In the rows, zero is written as 128.
The rows of T fall into a few groups, which share some directions, and each row is roughly a mix of its group's hidden directions.
T:
[[128  66 109 182 151 141 117 149 155 142]
 [103  97 105  98 167 168 120 161 122 172]
 [157 116 159 105 189 149  96 148 150 154]
 [147 203 143 103 102 138  99 142 155 126]
 [136 141 114 164 130  93 106 140  60 163]
 [179 147 114 175 122 155  90 151 133  93]
 [ 90 114 151 105 134  64 140 108 118  85]
 [135 137  91 175 113 126 180  96 158  99]
 [103 119 103 114 151  96 115 164 194 110]
 [156 130 105 105  67 145 127 175 112 159]
 [132 125 152 121 153 153 185 114 183  98]
 [136 135 103 150 186 135 153  93  92 167]
 [ 99 131  93 127  97  54 150 125 140 117]
 [102 119 127 109  60  93  97 100 134 152]
 [105  98 118 126 165 172 145  93 114  75]
 [130 136 140 112 202 157 165 140 106 153]
 [124 113 147 159 168 149 117  64  92 143]
 [ 66  89 115 109 140 160 114 116  99 161]
 [125 111 135 141 114 112 166 186 166  83]
 [130 170 120  99 154 168  92  91 149 164]
 [ 74 107 101 128  95 105 130 103  78 149]
 [135 143 144  84  71  89 144 136  85 128]
 [149  75  94 175 152 145 126 112  92 111]
 [ 55 119  96 119 126 121 141 134  81 112]
 [152  90 134  91  91 126 163 168 160 155]
 [115 178 136 134 101  98  89  88 169 122]
 [183 110 101 110 159 144 154 121 166  88]
 [117 106 140 132  67 110 151 169  80 138]
 [154 168 135 152  81 172 105 160 100 132]
 [129 160  73 155 109 117 159  88 155 101]
 [116  78 126 134  96 135  68  96 139 100]
 [150 128 173 104 126 193 158 148 125 103]
 [148  74  96 155 149 171 101 107 112 104]
 [181 101 109  99 164 137 128  84 107 100]
 [122 119 121 167 104  86 168  85  87 120]
 [136 164  75 139 135 118 110  66 151 139]
 [191 130  99 178 136 143 144  94 132 147]
 [ 75  88 130 113 103 125 121 131  74 160]
 [ 86 129 168 153 106 177 160 136  97 110]
 [ 62 156 132  81 114 157 118 139 153 134]
 [108 168 126  99 141 119  60 124  89 134]
 [147 122 181 178 131 110 182 109 132 132]
 [153 103 171 123 112 176  95 140 125 177]
 [125 154 128  52 128 154 153 119  99 152]
 [119 132 171  80  99 151  74 103 138 132]
 [109 125  77 133 188 119 126 153  96 159]
 [135 102 149 122 111 118 121 198  94  88]
 [122 110  87 105 163  73  82 109 136 129]
 [116 177 120  87 118 127 112  61 136 121]
 [116 149 166  99 129 172  63 110 124 126]
 [154 138 137 182 110 106 160  82 104 160]
 [113 130 149 173 129  99  66  89 142 142]
 [156 138 128 135 186  71 147 125 154 101]
 [ 92 149 133 113 157  88 167  77 118 155]
 [ 94 158  94  95 173 113  82 118 106 133]
 [ 67 148 159 143 119 112  94 150 135 173]
 [123 101  88 122 189 121 100  86 145 113]
 [141 106 145 125 118 183 117 182 108 171]
 [128 129 120 176  91  81 131 132 159  79]
 [195 159 141 157 121 131 143 175 142 113]
 [177 160 107 148 127 138 142 151  69 155]
 [118 103 123  80 113 161  85  77 106 128]
 [122 119  60  90 147 133 127  97 150  93]
 [111 173 112 105  59 131 148 120 111 153]
 [123 165 177  91 141 141  81  97 103 125]
 [127  99 141 155 162 127 146 171 107 189]
 [139 132 111 205 100 102 123 142 109 160]
 [164 156 130 169 109 116 133 156 172 175]
 [101 128 165 121 158 137  66 121 103 169]
 [130 127  87  86 176 120 134 182 139 149]
 [ 83 123  82 115  99 149 110 164 100  92]
 [134  92 104 140  98 163 170 172 125 166]
 [108 120 133 137 180 111 173 129 111 186]
 [165 173 137 133  89 183 109 145 149 115]
 [ 62  89 137 117 113 109 128 104  82 132]
 [142  85 133 128 174 163 148 153  75 139]
 [ 91 122 145  96 167  74  97 107 101 120]
 [109 158 154  78 146 146  74 112 143  99]
 [159 110 127 135 177 135 129 187 115 171]
 [122  88 139 163 139 114 113  98 113  60]
 [124 115 105 128 122 103 152  84  59 154]
 [167 157  88 178 161 118 161 147 140 115]
 [103 141 180 113 164 130 105  89 141 173]
 [154 138  89  65 122 134  96 164 154 122]
 [104 125 124 164  98  62 155 128 163 113]
 [149 144 152 169 124  77 148 117 160 174]
 [121  98 114 102 189 119 124  80 146  97]
 [117 134 168 172 125  91 110 160 174 100]
 [102  97 138 102 123 145  90 121 138 198]
 [139  96 113 182  91  93 135 146 123  83]
 [131 154  63 155 119 166 110 129 161 155]
 [ 60 117 137 126 132  91 165 104 144  97]
 [108 116 125  89 111 126 148 103 150  54]
 [106  96 162 109 170 160 127 161 175 115]
 [ 86 119 104 189 127 168 107 131  94 128]
 [147 172 119 111 178 164 127  84 111 104]
 [137 139 184 112  93 130 171 106  82 130]
 [167 185 144 100  96 121  98 153 142 101]
 [120 163  91 179 122 105 114  92  83 131]
 [ 97 158 176  94 121 110  87  87 140 118]
 [157 142 126 150  78  81 114  80 117 149]
 [164 117 165  94 131 158 172 151 139  84]
 [ 97  86 139 120 175  88 112 105  98 158]
 [175 168 158  91 128 134  88 139 165 118]
 [181 106 154 121 133 103 143 185 146  99]
 [156  93 191 119  96 121 145 114 168 118]
 [126  72 122 129 136 151 154 191 145 152]
 [122 110  67 136 103 168 163 127 150 163]
 [185 112 175 147 151 134 115 113  83 147]
 [115 119 131 192 115  90 165  91 103 131]
 [113 107  78 189 146 120  94 157 138 123]
 [140  68  82 135 108 151 153 148 135  92]
 [139 174  97 151 167 126 174 136 164 153]
 [163  97 136 166 111 149  74 158  95 121]]

Here is one row of each group, with its name. Which group are the others in?
[132 160  93 102  65 129 155 102  97 135]  W
[138 187 118 142 103 102  98  88 117 168]  N
[109 118 128 113  88  81 115 144  67 156]  L

[ 74 146 149 147 152 130 128 114 187 159]  W
[ 87 116 186 150 161  80 123 114 126 130]  N
[123 126 110 172 104  95 130 157 170 181]  N
[153 136 151 132 175  81 116  82 160 110]  L
[176 135 111 116  90  61 130 141 112 141]  W
[ 87 147  78 159 133 118 117  97  78 136]  L
[130 141  85 132 144 114 164  66  89 141]  N
[145  95 152 138 170  93 103 179 156 114]  W
[146 107 135 120 170 175 133 169  98 172]  N
[ 93 100 151 104 144 124 102  82  98 175]  N
[118 122 144  93  86 164 156 145 174  90]  L
